In the rows, 128 means zero.
A state moves one step at a time under one of 7 hidden systems, and each row is a state written as 22 numbers. Each run below is a few steps of one system.
seq 1, Z (11 x 22):
[[152  97 113 154 110 152 117 119 105 138 170 136 156 179 103 192 142 176
  173 135 152 112]
 [130 141 154 167 123  84 137 189 137 149 151 179  74 144 109 195 107 115
  140 117 122 129]
 [117 143 113  86 184 100 133 181 136  95 109 157 134 158  86 143 147 143
  143 152 196 130]
 [161 111 161  93 101 131 200 141 144 111 111 155  90 109  86  98 124  98
  114 143 151  84]
 [116 128  80  71 134 136 149 143 148 155  87 139 123  60 162 101 123 115
  106 107 155 164]
 [113 109 114 115 104 192 101 141 115 142 112 103 151 126 114  48 139 130
   79  98 121  82]
 [134 110 136 158 127  88 105 103  98 127 132 101 113  97 164  79  98 131
   65 101  85 167]
 [141 117  93 132 143 122  86  95 153 108 145  58 190 148 164 119 101 164
  154 133 107 108]
 [135 159 185 181 109 101 110 101 148 123 154 118 135 138 153 135 153  86
  165 127  69 109]
 [120 154 124 126 181 133 126  94  97 101 119 146 157 151 161 203 164 123
  161 158 117 176]
 [137 128 154 125  94 162 176 102 106 154 157 167 127 174  82 175 139 154
  168 136 123 101]]
seq 2, G:
[[ 82 136 129  78 101 143 120 165 136 150  96 108 128 121  69 107  78 139
  111 131 190 111]
 [126 123 133 167  68 115 108 146 146 106  85 115 110  80 117  56 143  97
  103 147 161 111]
 [ 63 139 124 124 157 122 107 110 129 106 100  87 112 111 162  76  99 121
   73 156  95 135]
 [116 133 174  93 125 111 131  48 140 130 148  93 165 108 150  66 165 120
  146 131 120 128]
 [158  94 136 149 119 119 122  80  99 134 146 124 151 102 206 147 125 109
  119 110  64 165]
 [ 95 118 143  93 135 133 106 112  80 158 157 142 200 182 148 165 128 155
  156 117  99 137]
 [167  99 155 177  98  94 130 136  88 114 152 182 144 163 115 171 170 134
  162 142 139 131]
 [102 105 105 143 162 113 146 173 127 114 147 162  89 168 134 203 100 147
  129 170 126 118]
 [118 131 139  91 150 134 162 166 170 135 149 165 100 136  89 136 179 119
  161 137 186  88]
 [178 103 105 127 154 150 156 169 138 109 112 140  69  77 120 135 133  94
   81 111 160 136]
 [114 124 111  50 133 159 143 154 137 145 103 106 134 119  93  84  77 141
   90 103 153 107]]
seq 3, D:
[[114 197  79 122 145 171 133  79 159 131  96 113 155 128 159 112 158 138
  162 124  87 138]
 [168 158 148 164 161 168 135  56  90 106 137 111 116 134 119 134 165 130
  108 108  90 159]
 [166 160 130 130 140 118 144  91 121 157 149 109 106 127 106 189  66 161
  134  91 119 178]
 [145 171 137 175  99 126  97 128 169 159 164 105 125 147  80 161 130 154
  187 104 154 110]
 [126 183 153 180 143 111  95 175 122  87  98 138 110 155  84 184 136  99
  138 149 148 135]
 [111 162 150  77 129 124 152 115 121  98  80 124 142 130  76 157 111 124
  154 180 192 141]
 [134 129 158 142  60 158 159 101 139 134 100 140  95  68 114 135 151  85
  140 158 172 130]
 [ 62 133 121 143  99 185  92 143 105 164  99 117 100  87 133 148 111 105
   86 129 141 154]
 [ 81  96 177 127 108 130  86 106  98 134 149  74 128 127  96  85 101 140
   81 135 156 114]
 [125  83 165 150  97  51 104 137 137 115 142  98 121  94 160 130  72 107
  116 148 131 132]
 [ 65 122 129 110 110 106  93 135 157 139 129 113 183 135 190 139 118 114
  172 166 112 106]]
seq 4, N (11 x 22):
[[100  82 132  92  81 116 119 131 163 165 164 103 158 124 136 148  92 147
  173 151 170  89]
 [ 95 124 166 146 109 116  87 209 132 152 129 158 111 108 135 122 152  66
  109 103 130 112]
 [ 94 101 123  78 172 146 111 147  68  87  93 133 172 155 132 104 137 127
   80 149 134 128]
 [126  61 141  93  86  91 184  93 135 122 144 142 138 118 149  78 126 142
  138 172 135  93]
 [115 100  81 125 130 129 120 172 169 174 148 152 118  87 204 134 138 110
  129  97 103 127]
 [115 124 131 127 159 173  94 140  96 133 149 128 160 176 127  80 173 135
   94  83  80  94]
 [184  73 155 116 151  57 151  99  87  92 152 133 144 131 146 104 117 144
  106 123 114 148]
 [160 125  88  99 111 110 150 149 173 144 130 129 168 135 170 155  78 137
  176 113  87  99]
 [143 186 139 147 130 125 130 165 133 142 115 183 129 148 113  96 188 103
  137  75  83 121]
 [184 122  92 125 189 144 159 110  80  73 106 149 130 150 120 139 149 151
   99 129 121 161]
 [171 131 111 101 107 122 196  80 168 151 155 116 114 131 105 123  89 180
  163 122 127 107]]
seq 5, N:
[[ 77 130 116  90 125 112 151  78 149 135 123 136 146 106 151 133 161 147
  179 187 179 151]
 [110  92 133 171  97 195 129 133 141 160 162 141  83 104 152 173 163  93
  127 140 127  97]
 [ 74 115 155  99 164 144  83 134  76 173 160 118 129 138 113 132 126 147
   80  87 143 163]
 [150  57 155 137  91  92  91 137 100 101 152 104 177 147 111 120 112 145
  134 149 172 100]
 [101 118 148 103 109  73 142 193 152 132 111 148 113 116 150 134  64  92
  115 137 108 107]
 [ 83 151 104  90 150 137 107 164 138 117  91 157 184 143 146  84 192 114
  147 138 134 110]
 [143  73 140 129 136 154 184  99  97  93 132 161 100 122 149  99 175 109
   90 162 105 107]
 [119  88  87  74 146 133 150  98 141 183 169 123 136 102 179 126 108 170
  128  97 120 149]
 [164 106 132 174  93 139  83 150 139 161 178 119 153 143 131 102 155 134
  139  69 105  86]
 [155 130 148 133 175  80 110 167  85  99 121 133 129 150 126 125  89 119
   72  89  82 152]
 [154 145 110  83 131  85 151 117 144  88 105 125 198 167 124 107 107 160
  178 151 118 106]]
seq 6, G:
[[179 100 102 106 167 183 108 149 103 138 138 103 135 112 134 157 104 123
   82  63 125 143]
 [154 137 158  88  85 111 118 158 104 141 112 124 178 157  61 108  78 144
  130  90 147 111]
 [143 133  91 185  78  77 104 168 138  87  74 136 140 125 134 111 108 133
  139 161 133 127]
 [ 59 181 108 139 163 142 130 131 155  96  96 125 112 163 138 104 139 127
  127 178  86  94]
 [145 167 146 124 168 117 168  53 154 121 141 127  96 101 127 100 192 126
  146 129 136 157]
 [170 103 102 120 138 178 148  77 138 159 161  91 113  95 169 165  94 137
  117  91  93 143]
 [126 142 144 102  93 145  92 147 109 200 148 131 179 141 106 140 115 140
  147  56 129 138]
 [163 119 131 201  90 111  68 162  81  92 107 130 155 149 100 158 128 133
  130 134 154 143]
 [ 70 156 144 151 124 100 137 147 134  97 108 128  99 173 102 154  77 137
  133 198 114  96]
 [ 97 157 128 130 135 106 155 110 192 123 128 143  91  94 138 124 185 109
  175 174 170 126]
 [131 116 115 126 166 207 151 101 133 134 135 116  77  81 162 150 153  89
   87 119 113 136]]
seq 7, A (11 x 22):
[[ 49 131 142  93 114 165 101 124 110 117  80  93 143 116 119 119 104 109
  103 179 159 121]
 [ 80 100 170 146  55 120 120  74 117 138 137 109 131 112 126  80 140 132
  130 174 147 106]
 [ 65  73 130 154  87 122 105 136 115 142 136 118 110 107 179 156  85 117
  104 174 120 127]
 [ 53  86 149 122 134 134  80 128 110 143 177 113 168 173 145 125 142 145
  132 151 123  90]
 [127  59 188 137 130  67 114 114  91 110 175 137 145 127 157 158 140 111
  132 154 145 141]
 [110  72 141  60 126 118 143 153 109 137 142 153 179 147 154 182  99 121
  154 149 141 114]
 [134  74 145 108 106 116 142 145 103 143 155 194 170 143 147 108 200 123
  152 121 135 109]
 [157  50 105 112 147 115 165 163  81 106 129 186 118 131 155 137 131 133
   87 136 126 135]
 [144  91 103  71 156 106 172 150 145 142 164 156 142 166 126  87 125 173
  131 103 118  85]
 [201  94 108 136 154  83 138 161 164 118 157 145 121 101 166 104 157 111
  129  85 119 119]
 [181 129 100  77 189 144 139 163 130  96 107 119 163 139 148 123 105 109
  106  88  87 114]]
seq 8, A (11 x 22):
[[ 94  74 113  97 140 181  80 150  93 120 122 111 189 138 171 128 134 113
  101 132 119 107]
 [139  83 190 123 109  81 139  84  71 113 155 137 162 155 132  85 135 140
  112 134 100 121]
 [138  78  95 124 102  74 146 144 130 136 138 153 147 125 182 179  75 151
  155 150 114 139]
 [118 115 118 122 153 157 124 160 135 143 168 166 160 179 153 146 181 123
  159 112  88  76]
 [169  96 140 120 194  90 142 120  84  96 148 168 124 127 146 137 182 124
  104 114 134 178]
 [185 103 112  56 140 131 189 127 132 136 142 137 144 140 105 157  78 160
  142 107 143 118]
 [169 143 120 125 104 111 140 171 161 172 135 178 130 112 130  92 170 113
  152  61 117 118]
 [179 122  69 150 170 155 118 179 107  79  84 142 123 128 131 117 139 122
   77 108 121 137]
 [154 171 129  98 161 105 176 103 147 103 120 117 122 164  87  69 105 163
  121 116  95 104]
 [178 163  87 156 120  97 140 111 200 131 119 107 107  72 163 126 122 123
  164 113 121 150]
 [134 178 107 129 157 218 111 135 143 127 101  97 130 129 140 152 126  91
  114  96  77 111]]
seq 9, Z (11 x 22):
[[102  88 148 150 167  97  84 138  84 143 164 126 112 116 172 129 130 122
   70  99 107 172]
 [149  79 142  99 146  98 100 121 113 107 170  89 195 175 128 132  96 161
  142 128 134 100]
 [168 121 173 151  92  56 135 146 149 122 141 155 146 121 162 144 129  83
  171 126  94 117]
 [109 149  98  95 172 133 133 154 121  96  92 173 175 158 170 163 167 110
  159 155 108 136]
 [133 121 153 110 114 150 197 104  96 139 143 193 118 165 100 101 175 140
  129 127 101 101]
 [169  99  68 128 157 134 158 139 127 160 150 167  92 100 153 154 139 157
  112  85 136 171]
 [141 138 113 101 154 159 106 187 150 156 155 114 134 161  86 113 109 145
  114  62 127  81]
 [181 153 167 141 150  64 116 153 118  97 108 129 118 110  98  83 129 103
   93  82 132 158]
 [174 148  92  87 142 136 151 110 141  72  73  88 172 125 138 122  80 129
  137 144 112 122]
 [126 189 132 138  71 138 154  91 166 155  99 133 133 107 134  76 149 114
  161 116  84 111]
 [114 155  77 179 159 191 107  99 104 117 101 126 113 115 158 138 177 131
  103 128 102 170]]
seq 10, D:
[[114 136  79 102 138  94 148 168 155 146  88 168 104  71 170 116 132 113
  119 118 146 172]
 [118 102  90 110 124 223 116 111 136 125 124  88 160 136 133  85 152 137
  114 130 124  70]
 [146 135 167 138 154  89 138 124 104 121 129 138  93 107 133  76 122 105
   60  84  80 155]
 [156 106  63 108 120 120 108 113 138 137 131  83 181 125 160 134  74 185
  146 114 130 142]
 [130 166 157 176 115 115 133 115 166 126 154 129 119 161 131  96 153 115
  155 120  57  72]
 [137 155  94 138 195  96 106 131  99  96 108 146 149 140 157 173 152 143
  135 129 128 201]
 [156 131 146  88 131 173 189  72 139 121 150 117 135 165  95 157 120 148
  165 147 122  82]
 [157 163 139 161 120 104 138 144 138 166 136 178  80  87 120 150 174 107
  139  82 144 181]
 [124 131  83 130 132 206  95 161 112 129 113 104 141 159  88 177 102 154
  122 123 155 111]
 [128 160 194 127 118  83 148 135 135 119 127 134  86 133  49  71 126 121
  106 120 153 110]
 [156 114  75 144 102 108 110 150 147  99  78 109 137  76 150 152  97 123
  136 153 179 163]]
seq 11, K (11 x 22):
[[107 147 109  53 143 111 151 113 113 145  86 135 144  90 145 145  93 135
  126 127 153 200]
 [155  97  99 152  68 167 149 114 156 130 146 127 136 143 103 109 154 161
  167 151 150  62]
 [100 131 118 147 140 111 114 173 117 157 115 155  79  92 151  91 129 109
   61  85 101 162]
 [124 110 107 109 165 127  92 100 126 109 158  65 173 163 109 127 107 188
  141 137 162 118]
 [171 130 200 157 102  87 149 132 150 113 140 129  97 107 128 108 126  70
  121 112  91  96]
 [118 154  84  89 162 141  95 134 123 117  82 115 188 113 178 163 124 112
  145 124 126 174]
 [139 142 153 157  88 164 164  84 106 119 135 150 134 179  89 109 164 149
  149 147  95  84]
 [130 124 106 145 144  97 147 134 117 149 124 162  72  76 166 165 117 123
  100 115 130 206]
 [ 99 122  95 122 132 164 106 139 165 152 173  97 148 175 111 156 117 171
  170 134 147  72]
 [133 145 190 153 139  82 121 171 120 123 133 165  85 117  92  95 170  84
   96  99 138 134]
 [139 113 105  69 168 160 120 126 110  99 103  86 164 124 131 176  76 130
  118 142 160 146]]
seq 12, K (11 x 22):
[[155 147 114 155 122 134 132  64 153 116 109  86 116  67 188 117 125 100
  123 129  87 160]
 [108 160 107 174 112 174  84  78 139 155 145  97 155 136 167 146 152 139
  162 118  82 129]
 [121 153 165 210 135 121  93 109  89 136 156 144 100 148 126 167 168 126
  124 115  98 165]
 [109 138 150 146 158 119 113 133 112 126 152 124 110 155 123 241  87 130
  143 151 132 154]
 [ 97 162 175 124 113 106 141 164 154 130 131 165 115 154  87 180 139 103
  182 162 160 101]
 [ 98 129 130  98 146 157 147 174 110 108  82 175 106 114 103 154 161  89
  112 162 183 134]
 [ 86 104 131  69  97 172 167 115 113 147 109 132 116 121  82 106 110 151
  108 156 179 105]
 [126  74 118 131  68 107 132 137 143 149 127 125 105  71 122  67 126 136
  104 133 189 124]
 [103  75  91 131 110 142  75 164 131 124 121  84 154 116 158  71 100 134
   81 123 125  94]
 [116 116 164 132 128  70  95 101 108  97 131  94 166 144 141  48 119 136
  103 130  96 118]
 [168  97 137 134 146  94 131  83 120  79 130 102 163 111 203 138 119 100
  131 152  80 142]]
seq 13, E, 11 rows:
[[115 106 162  49 120 120 196  92 114 158 140 135 112 120 101 109  84 150
  108 126 143 127]
 [121  87 102 176  81  96  93 144 148 160 151 130 110  79 142 104 158 146
  133 125 186 147]
 [101  99 132 130 145 172  82 199 111 113 125 111 130 152 125 135 105  95
   75 123 113  77]
 [141 114 165  80 153  58 134  97  79  86 114 130 181 141 131  82 127 137
  112 136 131 157]
 [162  87 111 142  76 123 147 100 176 127 137 104 140  84 192 143 108 107
  166 156 112 102]
 [ 52 144 118 105 154 158 120 155 134 168 127 164 125 131 171 106 173 106
  114 112  86 119]
 [168  97 112 160 149 155 117  91  57  99 142 140 162 167 128 140 176 163
  116 125 119 150]
 [161 104 127 115 123  99 186 126 141 146 157 136  92 135 133 152  47 151
  118 111  82 118]
 [111 152  92 136 141  67  95 177 174 158 146 156 143 130 140 105 169 155
  171 101 154 138]
 [181 130 136 159 138 176 118 175 115  78 108 144 142 157 110 166 161  82
  129 126 113  86]
 [152 157 123  48 160 113 196 107 113 111  83 147 136 118 116 111  99 136
  117 119 123 164]]
seq 14, E, 11 rows:
[[150 112 132 151 159 108  58 146 121 100 152 112 185 146 142 106 196 121
  143 108 144 123]
 [183 115 164  97 130 143 160 127 104 101 114 124 151 128 156 167  83  72
  114 114  66 114]
 [110 150  93  77 109  97 155  98 138 170 109 158 173 113 165  97 139 160
  168 117 120 166]
 [134 111  92 209  81 182 131 142 130 133 133 163 105 143 138 140 176 131
  138 143 102  88]
 [108 143 102 112 209 130 149 151  99 110 121 149  89 164 116 134 110 156
   74 123 102 146]
 [196 122 125 134 138  81 137  96 157 115 174 101 142 145  96 105 137 179
  166 110 159 116]
 [159 157 147 146 124 117 130 181 181 144 125 132  90  87 141 155 110  60
  130  87 109 116]
 [117 183 103  83 147 162  95 144 112 128  77 128 194 141 110 113 160 129
  143 100 146 150]
 [172 134 154 163  62 154 175  86  94 101  93 142 118 132  93 118 120 122
  122 152 104 115]
 [ 75 158  73 130 140 114 149 120 166 144 106 117  71  97 144 117  84 159
  112 152 130 158]
 [ 99 141 138 176 142 147  81 118 153 125 169  92 121 162  91  95 182 150
  139 133 146  82]]

Name the system that made each run.
seq 15 (2 x 22):
[[131 129 106 151  78 106 130 156 132  84  75 133 159 151 137  77  95 129
  126 162  85  81]
 [103 140  90 131 164  91 152  95 129  88  97 138 123 123 181  76 149 145
  112 168  89 151]]

K
seq 16:
[[100 181 147  94 135 160 139 130  92 125  61 159 146 121 142 127 138  79
  106 118  83 156]
 [136 126  83 151  95 155 147  59  96 124 108 127 139 132 110 101 150 195
  134 151 145 151]]

A
seq 17:
[[153 157 112 145 124 182  95 137 174 155 152 100 147 130 117  95 170 122
  149  69 112  83]
 [168 167 139 154 169 110 101 162  81  84  89 136 135 153 107 125 119 113
   84  92  92 156]]

D
seq 18 (2 x 22):
[[160 109 131 107 179 102 126 152  95  46 100 125 164 170 107 132 119 131
  113 161 143 115]
 [155 134 148  87  90  84 209 105 166 130 124 152 124 115 136 104 100 123
  162 142 103 105]]

Z
seq 19 (2 x 22):
[[159 126  82 106 150 190 128 178 123 116  81 126 114 100 106 124 121 110
   80 101 159 130]
 [151 133 134 103 102 121 143 113 119 117 100 111 143 128  77  26 117 154
   93 105 137 111]]

E
seq 20:
[[129  93 134 161 148 149  97 159 132 111 170 135 134 151 153 209 164 102
  157 151 138  97]
 [ 97 138 185  57 173 112 148 167 108 139 135 175 134 156 101 155 141 100
  128 119 145 129]]

D
seq 21, 2 rows:
[[142 130 128  96 147 100 104 138 171 105 108  82 153  75 169  64 128  84
  113 111 131 126]
 [157 134 130 114 123 176 111  75 110  99 105  86 198 134 151  83 149 111
  124 116  83 111]]

K
seq 22, 2 rows:
[[131 123 136 103  78 179 133 139  64 166  99 149 144 133  78 144  94 143
  101  98 147 147]
 [112 112 133 178  56 106 125 141 118 150 130 139  87 128  70  83 103 168
  102 130 156 116]]

D
seq 23 (2 x 22):
[[ 82 154 114  91 116 192 151  94 164 167 143 121 141 152 118  96 153 152
  161 131 112  75]
 [166 117 144 186 162 116 110 132  89 103 138 150  91 107 132 118 187 105
   79  98 126 171]]

D
seq 24, 2 rows:
[[100 126 109 101 175 109 104 173 140 101  97 101 113 114 122  63 107 125
   66 122 145 125]
 [149 120 150  90 138 124 136  73 147  85 125  58 157 122 119  64 113 130
  120 145 136  96]]

K
seq 25:
[[ 95 134 106 138  45 129 113 153 150 185 118 129 141 124 134  89  85 150
  134 103 100 101]
 [ 98 129  98 197 156 105  67 157 119  92 115 125 114 133 154  86 172 130
   93 141 118 137]]

Z
seq 26, 2 rows:
[[105  92  80 159  99 132 139 142 173 100 118 120 111 123 167  84 131 132
  128 186 112  68]
 [ 83 109 131 126 182 128 126 105 148 113 155  99 107 121 193  95 139 110
   94 144  73 105]]

A
seq 27:
[[137 144 175 123 142  54 116 163 162 157 177 137 128 134 143 162 105 106
  160  86 105 131]
 [144 154 121 112 129 130  96 170 125 130 107 160 193 141 139 187 161  98
  185 115 150 145]]

E
seq 28 (2 x 22):
[[137  78 117 103 117 105 187 123 145 147 150 153  89 101 143  58 123 146
   92 117 115 107]
 [144  97  77  98 169 143 100 150 165 147 150  99 144  91 180  92 145 124
  109  77 129 122]]

Z
seq 29, 2 rows:
[[124  99 153 121 155  81 147 134 121 119 172 160 112 161  87  78 183 163
  126 134 167 105]
 [177  71 110 136 169  91 146 158 167 103 167 118  88 107 164 129 108 118
  106 119 118 105]]

G
seq 30 (2 x 22):
[[130 161 101 153 156 201 120 186 145 143 130 143  84 149  88 147 152 119
  108  88 118  96]
 [175 166 140 116 166 106 132 125  89  99 106 129 130 150  57 106 124 159
  100  93 149 166]]

E
seq 31, 2 rows:
[[219 123 142 184 128 118 124 140 130 121 159 123 100 120 102 191 120 118
  135  88 140 141]
 [125 178 123  62 134 115 131 186 154 162 102 137 144 132  96 142  75 125
  142  83 140 131]]

E
seq 32:
[[151 154  78 196 119 151 128  99 131  86 108 131 144 164 145 156 157 151
  166 169  92 118]
 [113 178 132 118 180 135 192 110 151 128 140 148  69 157 120 153 114 135
  128 137  76 118]]

E
seq 33:
[[149 168 102  89 149 185 139 139 147 125 105 130 165 159 113  80 155 129
  132  87  90  82]
 [191 164 121 170 119 116 162  92 107 107  92 151 107 110 122  96 152 129
  111 103  89 168]]

E
seq 34 (2 x 22):
[[ 99 168 194 108 110 114 119 119 141 135 140 122 173 177 107 117 129 112
  170 130  93  78]
 [163 125 131 165 131 101 144 102  89  92 105 175 129 108 156 161 184 108
  142 155 134 186]]

Z
seq 35:
[[122 151 158 103 126  64  81 119 132 116 105  83 178 101 146  79  99 109
  123 111 130 160]
 [132 129 139 136 100 132 116  83 115  84  92  98 192 130 178 116 124  98
  144 167  74 114]]

G
seq 36, 2 rows:
[[107 122 112 145 156 150  99 179 166 151 174 135 103 148  99 112 192 139
  135 108 169  84]
 [191 116 166 124 177 129 116 157  82  84 119 127 125 129  93 143 133  92
   78  92 142 145]]

E
seq 37:
[[134 188  78 137 173 140  94 127 134 120 108 116 172 161 153 172 123 149
  158 110  88 157]
 [172 182 164 162 147 146 146  72 114 109 140 136 120 155  98 169 171 124
  161 122 105 142]]

A
